In the data rows, the value 128 means zero.
Here are some points:
[ 89  89 129 113 116 112 106 131 149 135 136  82]
[160 140 123 129 140  88 109 147 144 161 176 130]
[163 119 142 165  96 119 116 150 168 122 120  96]
[ 88 112 125 133 101 116 171 129 126 128 153  98]
[164 156 119 132 148 115 104 109  92 130 123 182]
[102 144 120  86 146 156 160 118 117 146 128 165]
[170 140 133 110 137 104 143 107  93  86 136 148]
[121 106 120 146 100 121 108 147 173 149 128  81]
[127 148 125 104 160 161 165 117  96 110 125 155]
[ 89 118 117  97 152 147 149 136 138 162 161 143]
[147 139 119 164 146  75  92 122  96 124 130 117]
[ 79 136 122 106 161 151 128 123 138 169 142 139]
[178 150 131 149 133 130 145 122 107  74 130 135]
Here are 18 more points, each followed by its number:
[107 104 139 150  94 126 104 124 163 142 106  85] 0
[181 125 134 166 164  98 118 147 126 115 140 114] 1
[166 122 139 141 109  79  88 138 146 113 147 109] 2
[119 151 128 123 140 132 150 103  85  80 109 144] 3
[120 147 128  94 147 147 151 107  89 127 134 173] 4
[183 133 138 132 171 140 140 149 100 105 135 140] 5
[136 114 132 159  90 141 113 151 178 133 122  93] 6
[ 93 118 125 144 128 138 137 152 167 158 123  85] 7
[ 85 112 136 121 164 170 151 127 130 153 142 134] 8
[ 83 107 118 149  81 132 129 140 156 143 113 107] 9
[158 154 128 145 143  95 103 151 144 170 158 144] 10
[179 153 134 139 130 129 129 112  95  91 142 160] 11
[ 84 122 138 164 113  92 107 122 129 121 118  94] 12
[148 124 129 168 156  93 105 146 142 119 132  84] 13
[152 139 105 123 137 114  89  98  87 132 128 178] 14
[ 77 128 154  86 121 148 110 121 141 149 126 127] 15
[166 140 129 108  96 115 127 108 104  79 146 147] 16
[113  96 128 146 111 124 106 149 169 150 113  82] 17
Which of these numbered points is nearest to each point below, ignoring the 3 directions in which the first points spread most? Its number follows each.
[ 93 130 133 134 121 144  83 131 170 155 111 100] > 0
[159 108  89 125 163 102 112 116  81 112 112 139] > 14
[167 162 136 128  94 119 107 107 104 108 136 168] > 16
[123 106 131 149  77 130  98 134 161 116 109  92] > 0
[129 122 131 153  92 137 116 160 183 142 127  99] > 6
[132 114 150 143  99 145 161 167 171 132 139 115] > 10
[131 145 116  92 132 145 155 106  92 135 127 178] > 4
[136 131 125 175 135  96 116 155 157 154 130  92] > 7
[120  99 160 126 108 146 163 155 152 120 151 104] > 10
[167 137 111 113 140 136 126 102  90 142 108 182] > 14
